In the rows, zero is written as 128.
Rotation paths and how fast each direction turns (degrees each step):
Each turn is a multiple of 5 degrees from 10 to 175, or 0.
Each row of a path follows its step; steps can be skipped.
path 1
step 1: [84,139,97,150,120,140,100,165,165,145,146,131,128,148,106,109,156,106,119,127,131,118,138,111,154,84,103,154,130,142,143,178,160,142,162,165,137,158,97,131,139,103,83,82,133,169,126,132,118,137,108,136,148,147,96,137,140,114,177,154,78,159,130,112,137,97,142,122]
step 4: [82,163,110,118,128,114,93,88,118,152,106,134,138,129,114,117,126,119,146,185,50,129,120,127,143,129,114,127,172,131,117,144,145,144,148,126,118,101,118,159,123,117,170,165,128,159,128,133,152,161,113,137,131,144,106,121,139,143,97,169,101,144,149,130,170,110,185,152]
step 7: [110,156,92,135,143,78,95,99,141,114,144,132,168,144,161,147,160,108,141,166,131,113,98,109,114,106,124,118,51,137,137,145,124,93,128,183,107,124,136,163,134,139,150,158,153,148,147,142,68,128,100,161,107,148,129,132,100,125,134,138,121,150,133,165,121,131,134,135]
step 9: [121,124,112,131,142,117,132,156,104,183,101,108,126,171,133,155,103,119,134,137,94,115,128,105,107,98,149,151,151,124,157,161,114,154,135,191,138,126,167,86,110,130,132,151,131,116,129,118,162,160,154,151,84,127,79,152,123,108,145,162,153,135,127,92,126,123,169,171]
step 10: [112,130,128,88,107,85,121,83,133,135,138,124,118,88,134,151,144,138,170,115,102,101,162,104,108,124,156,90,135,104,112,121,150,157,140,175,131,153,129,118,107,100,134,167,164,125,145,144,81,132,168,126,104,118,153,119,119,128,149,111,130,73,127,106,124,123,195,114]
step 11: [132,167,123,149,60,71,134,152,124,124,138,147,100,116,137,164,138,143,105,107,106,139,152,156,142,163,129,87,118,82,143,119,92,97,125,119,134,190,122,139,134,127,142,134,129,132,149,139,136,105,137,136,114,115,101,142,112,152,129,150,77,126,169,78,127,105,134,164]
step 12: [77,132,96,146,115,109,120,127,180,141,154,134,97,107,120,136,142,90,122,115,151,167,117,137,102,146,129,132,122,134,149,153,100,151,109,156,121,147,174,93,106,150,154,131,179,184,107,130,125,161,115,141,158,118,125,138,119,108,158,142,109,184,147,144,152,84,144,146]
step 13: [85,145,142,103,124,84,125,200,122,164,146,110,174,136,132,127,138,99,114,112,120,122,151,98,132,105,148,103,108,123,140,120,98,190,132,144,104,114,122,151,126,155,152,66,152,150,147,145,97,122,153,103,144,96,141,139,131,145,140,84,132,140,135,150,106,112,137,103]
[124,128,134,123,131,128,124,127,121,131,124,120,140,127,131,118,117,126,121,128,132,131,133,124,139,127,129,137,137,107,127,128,125,130,132,126,131,125,128,128,138,122,133,127,137,126,125,128,133,136,125,129,125,121,127,141,138,121,129,127,134,128,120,139,128,124,140,130] => 80
[123,113,122,137,129,131,125,123,126,138,128,120,134,137,121,134,127,135,132,128,122,131,124,140,138,130,124,126,132,127,141,128,132,132,135,124,121,127,135,125,131,124,125,134,132,135,129,128,129,119,125,118,121,129,121,137,118,124,130,138,116,128,123,129,129,130,120,134] => 140
[122,137,130,127,120,132,126,129,141,133,134,122,135,129,134,135,131,133,132,127,127,131,135,131,141,124,134,120,137,125,130,121,128,136,126,129,129,125,121,130,127,123,132,122,120,124,132,126,137,137,137,130,130,125,119,115,130,143,122,135,130,126,130,140,128,136,120,132] => 160
[131,127,130,127,119,128,123,114,127,127,127,124,119,116,116,138,125,127,106,130,128,135,129,127,126,127,134,116,133,119,120,128,119,135,133,122,120,125,132,133,127,127,130,135,125,132,125,124,131,131,135,123,124,132,130,124,126,123,120,123,124,133,139,123,135,127,130,127] => 55
[127,126,121,126,128,133,142,123,116,130,126,127,137,124,125,126,135,121,132,124,120,130,133,133,128,130,123,122,141,135,119,123,124,110,129,136,124,118,124,124,121,128,129,131,123,130,127,116,126,140,137,129,127,120,121,136,127,130,128,122,124,123,126,120,126,131,132,128] => 65
[124,131,126,122,142,139,138,119,135,133,125,127,124,120,139,127,133,137,129,127,141,127,137,126,131,123,129,127,126,127,129,118,131,128,127,130,128,125,137,124,134,131,131,128,124,134,126,129,125,129,121,133,110,118,132,116,125,123,132,129,120,135,128,123,126,116,126,129] => 155
[123,139,135,131,119,133,139,131,121,133,133,128,131,125,123,118,123,122,135,131,131,128,117,133,134,138,126,136,127,130,121,133,129,129,133,124,121,115,141,137,130,135,135,132,132,127,125,134,129,120,131,125,128,127,130,120,120,140,126,129,129,132,135,133,123,120,128,118] => 40
path 2
step 2: [141,164,100,108,119,120,128,86,125,96,140,121,108,148,70,150,125,146,161,133,114,127,132,119,134,137,176,107,79,132,156,139,133,86,129,87,147,137,170,140,119,125,97,130,56,140,122,121,106,102,121,120,146,132,128,135,118,150,144,134,129,137,118,111,118,158,131,110]
step 3: [112,116,115,143,126,113,162,176,109,156,151,110,128,144,133,104,134,154,147,138,129,91,163,116,139,113,159,122,113,113,121,136,141,135,124,153,129,158,97,119,196,144,141,156,138,102,129,117,129,167,120,137,161,150,115,107,106,170,128,77,158,137,107,148,161,138,103,132]
step 4: [120,134,110,115,110,149,117,127,128,121,176,149,112,107,91,90,128,170,129,128,130,123,150,100,147,126,126,136,100,122,118,130,130,95,137,111,136,101,103,144,147,97,153,93,81,130,123,150,124,114,128,69,119,135,106,114,191,106,114,150,103,127,150,153,119,152,162,116]
step 7: [140,153,138,117,110,124,171,111,119,173,159,117,166,145,146,146,125,139,139,124,128,147,134,148,134,114,140,131,138,134,68,113,127,111,148,86,132,148,112,126,112,144,87,123,138,138,124,119,133,140,133,159,153,142,190,167,160,127,129,128,117,140,80,177,145,157,108,120]
step 8: [115,123,98,117,113,135,138,115,139,127,102,157,108,132,162,126,143,145,136,145,113,121,121,106,110,132,144,125,113,130,107,146,114,129,180,130,114,129,134,116,140,84,141,124,121,188,164,129,139,101,95,151,130,148,59,119,140,138,149,82,128,183,113,108,89,152,130,128]
step 10: [112,140,112,133,71,131,123,104,148,103,142,133,110,123,94,111,119,143,161,169,145,100,176,131,130,129,70,133,145,120,117,171,130,142,152,146,109,137,146,111,107,136,147,145,138,132,145,123,128,114,72,127,108,176,111,164,129,74,122,118,123,144,130,119,120,111,122,127]
step 11: [141,108,135,79,157,103,145,135,150,127,153,130,146,148,131,99,121,120,133,130,98,146,125,134,111,102,119,132,102,99,123,148,112,167,117,70,103,156,179,134,121,158,137,108,123,92,162,132,95,102,109,134,136,102,143,98,105,149,129,156,128,111,121,144,138,166,121,85]
step 13: [146,87,148,120,130,150,156,164,165,137,142,143,129,150,108,104,129,119,158,165,101,145,133,108,141,169,162,128,122,136,153,97,125,91,134,110,93,156,132,131,164,117,117,94,105,116,130,132,122,100,105,129,89,155,159,129,143,164,134,165,122,152,102,127,151,161,112,139]
[127,125,128,141,135,118,118,132,136,135,132,119,129,128,124,132,130,124,127,126,136,132,127,124,132,122,137,129,123,118,126,122,124,123,120,127,118,131,136,131,130,142,130,130,135,136,137,132,122,123,130,137,126,123,135,128,142,135,125,137,135,132,127,132,137,134,130,131] => 170
[124,129,126,128,123,140,130,125,133,128,129,119,125,130,127,129,127,129,121,117,131,128,116,129,114,125,129,128,125,131,129,123,126,130,130,124,119,127,118,121,130,120,126,111,136,137,133,123,125,147,134,134,119,134,133,137,127,135,134,134,118,129,129,125,127,128,126,133] => 45
[129,123,120,139,126,136,130,118,118,122,131,126,128,138,125,124,126,125,131,132,133,126,127,127,140,131,127,132,133,129,120,122,123,116,127,125,129,120,137,133,124,121,128,118,131,127,128,113,125,120,118,125,131,134,138,136,129,122,119,134,125,131,115,120,127,127,127,132] => 130
[134,137,117,129,128,123,127,130,121,125,127,123,128,130,137,138,126,131,129,125,127,133,119,130,128,129,129,118,128,118,132,132,119,128,131,127,126,126,116,129,131,128,134,127,131,126,132,126,120,126,125,131,127,130,126,106,121,134,112,127,122,129,123,122,134,115,126,118] => 125
[125,134,136,129,128,124,122,121,126,135,127,135,137,133,142,125,132,128,132,120,138,137,134,120,123,126,121,124,119,134,123,123,125,125,138,135,127,114,128,132,125,130,129,130,127,122,121,131,136,131,135,120,126,139,135,122,132,139,132,127,131,135,118,126,126,127,140,130] => 35
[130,126,132,127,128,128,128,123,118,137,137,121,121,125,117,127,133,126,122,126,123,139,128,123,124,136,135,123,123,128,128,122,123,125,125,136,129,135,121,132,131,128,136,120,123,120,121,134,126,130,126,119,133,132,122,131,121,123,126,123,129,125,130,121,148,140,133,138] => 35
